In the rows, zero is written as 128.
Turns, then the turns between two rows, first turn first; the first pair answered
k_187 (before -> after):
[105 116 175 127 112  91 152 133 133 111 126 103 166 222  92 147 101  62
  82 113 124  61 142 131  97 105  95  88 128 114 130  80 135 166 131 113
  92 153 111 214 127 142 146 177 132  42 128 118 134 168  60 158  87 132
 152 118 131 144 127 138 106 138  96 143 134 154 106]  ->  [107 114 168 128 108  92 159 129 135 110 126  90 166 218  95 148 108  66
  86 115 138  60 146 131  90 111  93  89 124 111 135  79 135 162 128 109
  91 154 115 214 128 150 140 169 139  40 132 118 137 165  59 161  92 134
 148 111 143 132 125 142 109 133  98 135 135 155 107]
[151 131 153 134  92 134  99 124 173 124 198  84 107  94 141 159 150 133
 157 143 127 127 128 104 110 128 146 176 117 129 137 177 107 156 164 113
  91 106 176 146  94 165 116 103 148 118 121 146 111 112 189 165 120 123
 131  81 134 106 147 103 123 128  95 130 105 128 151]  ->  [180 151 174 141  97 106 101 146 125 130 188 114 126 116 153 141 137 129
 148 153  86 144  94 104 117 110 132 160 140 127 128 176 114 138 190 120
 107  88 152 167  88 143 149 111 109 120 141 149  95 102 195 157 122 124
 133 109  84 144 142 113 118 115 113 115 105 129 146]
[118 102 135 118 119 139 161 126 114 125 134 147 109 160  96 150 146 149
 148  99 138 128 136 156 134 105 146 141 129 135 160 134 102 131 109 128
  84 168 144 128 116 138 104 132 139 125 146 113 147 149  90 147 117  95
 112  89 172  98 112 124 132 116  83 138 125 117 116]  ->  [133 107 151 125 111 128 169 152  75 138 141 168 122 168 106 125 139 147
 142 114 130 140 106 144 124 103 130 132 131 125 151 142  97 104 137 124
 112 146 106 144 113 141 142 118 122 107 172 120 118 150 100 154 136  99
 122  88 150 116 109 145 131 102  95 122 108 124 108]
[ 66 133 134 123 116 117 139 110 114  65 109 142 126 141 141 137 182 171
 153  94 146 109 122 109  72 183  87 137 108  66 127 123 121  81 169  90
 187 122 121 134 127 164 129 143 149 119  78 112 113 121 149 155 175  99
 142  82 147 158 129 140 104 100 129 155 169 147  82]  ->  [ 88 155 161 101 139  91 134 122  86  77  97 161 127 159 147 132 155 155
 134  90 104 117 103 119 116 170  92 131 146  78 110 107 135  89 183 108
 188 129 129 146 114 130 133 166 116 131  82  97 123 108 157 139 161  99
 147 110  91 181 106 142  92 103 153 176 180 150  76]
k_625 (before -> after):
[107 103 108 158 105 146 131  86 128 131 151 104  84  98 101 161 135 169
 134 132 150 117 109 128  93 165 115 133 123 138 108 127 124 126  83 152
 120 112 153 127 142 156 110 115 138 120 105  97 125 131 157 115 139 123
 130  84 170  92 141 145 129 144 111  95 102 144 122]  ->  [139 119 121 120 123 143 137  73 137 139 139 117  84 118  89 161 111 169
 126 108 112 113 113 139 111 159 131 142 143 130 106 115 138 142  72 175
 118 118 174 141 117 147  98 136 128 142  81  89 140 123 161  94 134 117
 126 112 137  81 139 130 113 158 110 119 122 133 136]
[ 70 112  87 172  91 116 126 180  70  89 153 103  95 128 175 113 175 139
  97 164 139 130 154  87 120 161 115 111 133 133 118 109 102 146 115  45
 142 113 135 163 204  85 105 134  77 139 170 113 132  92  93 128 114 123
 115 168  92 152 137 104 123 124 108 141 120 110 100]  ->  [131 134 128 120 106  97 151 169  69 135 147 135 110 169 141 103 118 129
 106 127  76 140 153 113 144 138 128 149 165 126 115  94 120 147 126  82
 135  91 161 197 149  76 101 143  64 154 123 108 131  78 105  97 113 108
 125 201  41 138 126  80  87 128 106 161 139  93 126]
[123 124 121 125 150 123 116 111 146 113 111 116 116 121 123 147 121 116
 122 118 131 116 144 136 151 139 131 126 132 131 125 121 133 152  99 123
 122 159 144 113 130 123 112 144 125 137 101 124 146 129 117 116  99 128
 127 140 130 137 128 118 120 132 127 160 140 124 132]  ->  [157 132 149 123 119 120 141 122 119 143 132 146 140 144 116 108 109 116
 153 115 129 130 126 134 112 134 128 145 129 112 133 151 120 112 137 136
 140 104 114 147 106 145 151 114 133 119 114 147 109 127 139 119 138 125
 131 129 113 132 124 124 121 118 119 129 129 109 138]
[131 141 138 103 102 139 127 132 133 165 126 147 141 131 125 149 102 145
 126 101 121 141 146 153 111 117 140 150 122 116 120 128 135 112 111 139
 139  95 137 121 104 133 129 112 114 121 108 133 151 134 139  76 134 132
 127 121 104 107 141  92 155 114 107 108 128 114 125]  ->  [ 96 125 117 134  95 150 109 138 137 141 136 126 138 109 139 154 130 154
 115 128 157 135 145 143 102 129 122 126  98 120 117 131 124 111 101 116
 141 102 117  94 133 139 126 102 110 108 123 141 147 135 132  93 135 150
 123 101 137 110 149 108 170 118 111 101 114 125 110]
k_833 (before -> after):
[108  98 127 137 105 154 118 132 144 105 132 129 110 117 113 142 135  96
 110 156 116 117  93 102  98 146 176 155 161 123 104  93 103 131 100  84
 105 168 129 117 172 145 107 132 128 119 103 149  95 114  99 133 116 136
 141 114 149 155 140 166 152 138 131 147 141 126 108]  ->  [119 110 135 143 102 140 118 147 119 110 129 150 119 124 128 134 134  96
 107 166 110 125  70 101  95 133 164 157 162 115  97  99 103 116 119  87
 122 154 110 127 171 139 124 125 113 119 115 145  83 116 107 136 120 135
 145 115 130 167 133 173 152 134 145 134 131 132 107]
[ 99 164  97  99 187 155 158 111 133 147 143 100 124  88  48 188 158 144
  57 142  97 119 182 179 200 160 129 119 142  99 136 142 170 133  89 161
  95 145 155 130 130 124  95 162 131 189 132 108 126  76 135 139  95 192
 113 184 173  83 149  69 137 118 144 150 186 128  81]  ->  [ 72 156  83 131 180 160 149 129 119 136 149  96 115  67  76 193 188 154
  47 175 120 128 168 168 190 173 114  89 124 104 133 148 164 123 104 147
 110 155 130 113 159 119 104 159 118 178 160 112 121  77 125 159  98 197
 113 170 181 101 149  82 155 114 156 137 168 140  65]
[136 120  67 137 104 131  93 139  95 163 115  91 132  94 115 115 169  89
  81 157 107 139 129 172 108  91 130 140  88 112 162 139 121 122 110 122
 141  83 143 143 125  74 155 143 108 131 191 146 144  60  81 110 174 122
 142 145 150 164 122  96 171 112 179  81 147  98 113]  ->  [151 129  80 119 108 129 104 128  90 174 105 103 142 113  98 107 149  82
  95 146  90 134 135 179 111  87 141 154  98 102 162 135 124 123 115 135
 142  74 144 149 107  78 157 152 113 133 179 138 149  62  82 107 179 115
 146 152 136 165 121  88 162 114 179  83 150  86 123]
[123 108 110 164 103 124 125 148 164  92 143 105 145  88 145 112 150 119
 141 151 166 125 126 101 114 129 130 147  97 121 130 129 108 105 127 110
 132 124 134  85 162 116 130 146 160 100 161 125 100 165 118 139 142 118
  81 108 154 145 140 143 123 100 130 135 117 147 135]  ->  [151 122 129 164 101 105 128 158 131 108 133 125 156 104 148 101 135 111
 145 151 146 136 104 106 117 110 121 145 109 115 129 130 110  90 152 115
 145 104 115 105 151 110 160 144 137  99 174 134  85 155 126 134 151 118
  85 126 122 160 137 155 112  94 143 124 119 145 133]
k_458 (before -> after):
[ 99  97  87 166 122 136 103 122 149 106 140 102 114  85 156 147 152 133
 135 165 170 122 155 112 113 154 139 125  83 147 130 131 120 151 111 111
 124 152 141 100 161 163 116 122 180 139 138 136 140 131 120 147 140 138
 105 107 177  98 139 141 139 142  97 127 126 130 133]  ->  [127 112 113 170  98 116 119 153 101 125 141 127 136 107 156 117 138 134
 147 168 168 136 121 107  83 142 123 124  89 132 136 160 116 112 146 123
 149 105 103 122 142 162 150 103 163 120 165 155 109 119 139 147 163 140
 124  95 156 108 139 158 132 122 102 102 114 127 124]
[161 110 220 108 132 144 190 124 108 186 137 131 154 154 104 117 139 150
 118 121 115 129 123 131 112 134 127 168 126  96 165  97 107 136 186 165
  52  83 106 183  98 132 111 120 144 116  92  99 130 155 202 121 158 118
 128 149 162 104 108  98 160 123 110 124 130 161 129]  ->  [ 99 101 177 133 170 161 136 128 122 140 130 104 111 118 142 163 197 158
  73 155 135 124 141 135 156 151 125 117 119 135 146  70 112 166 147 130
  34 159 124 143 153 105  75 148 115 133  99  72 170 169 173 128 114 128
 116 160 175 132 101 103 181 140 125 155 118 174 111]
[121 126 124 149  95 135 135 120 132 125 144 131 143 121 121 120 129 136
 151 123 149 123 132 126  83 139 140 156 104 119 145 140 107 121 134 136
 135  97 127 130 121 160 121  89 162 110 126 140 124 131 132 141 161 125
 125  94 167 120 140 136 133 125 119 110 115 131 130]  ->  [ 98 113 100 149 118 148 110 110 143 103 137 117 124  93 129 141 150 132
 131 139 160 122 143 119 110 150 137 132 100 135 140 126 114 138 110 120
 125 141 137 103 152 149 104  98 151 122 125 125 139 136 118 152 140 131
 125  96 174 124 142 130 141 129 121 123 115 138 115]
[ 99 132  96 130 117 149 129  91 154  77 100 128  86 135 142 131 126 169
 101 139 145 113 134 130 136 145 123 127 131 110 124 124 130 130 130 139
  77 163 161  85 147 145  81 164 124 162 119 113 158 125 148 129 131 148
 113 117 181 117 127  80 153 136 117 182 163 146 135]  ->  [118 149 134 158  96 124 144 125  82  92 111 159 120 153 156  89 123 181
 109 156 146 132  72 121  97 132  92 104 139 104 118 151 118  77 180 143
 108 118 104 112 146 139 150 142  92 131 170 134 105 122 168 134 164 150
 131 107 143 147 126 117 153 105 140 133 143 154 124]

(2 to 3 turns a pair)
[111 139 106 126 164 131  98 130 146 110 110 107 106 109 137 162 138 135
 109 133 124 127 151 133 161 121 123 119 140 149 108 106 137 158  99 116
 115 179 141 104 164 115  88 144 109 163 115 106 154 126 108 124 102 132
 120 149 127 135 127 123 140 139 133 160 139 137 116]  ->  [180 151 155 122 122 106 155 142 104 153 127 152 160 152 109 113  87 132
 153 117 113 140 108 129 103 104 116 148 150 109 121 138 129 106 160 146
 148  86 102 159 108 145 151 113 129 129 125 137 100 114 143 109 156 119
 132 125 107 120 122 139 123 110 124 117 128 122 130]
k_833 then k_458
[ 86  95 129 159  71 123 135 135 113 108 151 139 147 116 144 153 193 123
 107 155 171 158 150  91 115  94  73 101  79 136 129 123  67  58 120 140
 130  68  79 141 167 115 130 112 157  83 126 128 116 124 134 142 180 129
 165  97 149 113 127 147 157 115 114 112 114 142  77]  ->  [112 128 149 115 132  98 113 132 125 119 116 159 118 134 143 176 163 111
  66 133  97 162 167 107 189  74  87  96 132 164 105  72 107 101  95 165
 113 130 131 142 148  62 102 171 104 130  89  87 160 112 131 108 123 120
 167 164  85 144 105 113 134 143 138 171 150 142  85]
k_187 then k_458 then k_458
[123 117 125 116 125 131 158  94 196 123 128 120 126 107 117 153 133 125
 156  84 125 108 166 148 112 151 152 177 123 105 159 116 136 139 115 139
 105 123 161 109 101 154  97 129 149 149  99 127 159 102 120 139 124 146
 134 126 158 110 127 117 122 141 120 163 144 109 136]  ->  [103 114 115 151 102 131 159 108 169 110 145 121 143  98 135 140 151 137
 164 111 158 123 149 129  71 158 138 152 103  97 169 142 118 119 134 124
 124 104 116 110 123 166 131 101 156 122 137 143 127 112 130 157 153 147
 138  97 183 115 126 139 140 127 125 121 119 111 121]
k_625 then k_833
[175 144 102 156 136 124 110 143 128 141 135 141  85 107 128  96 177 108
  70 139 129 136  68 118 118 128  86 131 175 120 120  86 113 106 152 149
  92 136  85  89  97 158 163 127 147  95 189 158 142 148 161 182 163 129
 115 145  90 174  75 212  90 125 151  96 174 134 124]  ->  [184 147 108 134 157 125 104 128 146 138 115 147  76 117 119 118 164 100
  52 127 104 132  87 128 147 126  96 137 194 131 116  63 126 122 134 152
  84 162 113  88  85 144 133 155 138 118 160 141 167 144 150 163 135 132
 122 167  68 169  68 188  90 128 159 128 188 133 130]
k_625 then k_833
[ 99 133 102 162 139 155  99 110 160 120 121  91  75 124 121 142 145 118
 125 134 131 112 169 125 136 154 137 109 113 138 138  92 134 172  83 106
 118 162 175  84 133 134  73 126 160 141 104 119 145 136  96 129 116 144
 122 127 174 129 134 115 145 139 122 127 137 135 137]  ->  [136 137 127 134 138 144 119 105 162 151 115 115  90 153 102 135 113 108
 128 100  90 113 171 135 154 139 151 132 145 130 144  82 148 171  89 125
 114 152 189 107 101 131  77 140 149 157  84 111 153 123 109 107 113 132
 136 151 142 121 136  98 126 139 119 137 160 123 153]
k_625 then k_625 then k_625
[142 103 157 138 107 122 135 163  37 144 132 140 140 121  93  66 117 133
 110 116 102 141 109 137 143  90  93 118 133 119 136 147 159  64 154 133
 150 116  95 105  89 151 158 118  97  62 156 201 133 112 148  99 135  98
 156 135  74 151 148 121  91 129 125 124 106 166 143]  ->  [100  97 125 156 130 126  92 162  40 112 125 123 108  94 120  85 151 136
  80 134 114 137 113 134 174  96  88  85 133 148 134 132 158  78 129 112
 140 157  96  78 133 119 139 127  76  74 167 184 154 114 129  99 106 107
 149 144  82 173 143 124 106 145 134 139 106 181 125]
k_458 then k_458
[ 79 119 102 128 146 131 102  66 153 149 114 112 106 137 149 142 141 138
 105 159 144 144 125 109 147 144 148 118 106 144 127  93 158 190 105 103
 105 127 137 133 172 142 106 129 109 148 116  96 140 139 101 116  95 106
 108 147  90  68 126 144 113 170 188 127 141  96 110]  ->  [ 74 106  97 128 132 137 113  67 165 152 119 111 112 129 139 141 141 138
 118 154 163 143 126  98 128 151 148 124  90 136 132 107 153 182 110 102
 100 110 138 131 167 160 109 113 137 137 122 105 146 136 102 131 111 109
 103 133 115  48 135 148 124 166 173 119 135 100 115]
k_458 then k_458 then k_833
[166 120 173 107 193 113 102  97 143  85 104 123  91 153 188 152 127 115
 131 160 150 108 133 114 127 141 103  72 121 167 107 107 106 205 138 146
 124 155 142 124 157 108  96 183  77 148  85 110 161 174 110 160  96 145
  96 152 154 119 145 141 155 191 125 117 151 116 138]  ->  [153  94 158 115 159 133 120  87 165  80 124 115 101 132 172 147 138 123
 156 156 193 108 148 106  88 151 103  77  85 149 125 138  91 193 140 140
 123 126 128 120 149 151 102 154 126 131  81 133 144 183 118 173 120 144
  91 113 199  79 165 152 159 184 100  91 142 104 141]
k_187 then k_458 then k_458
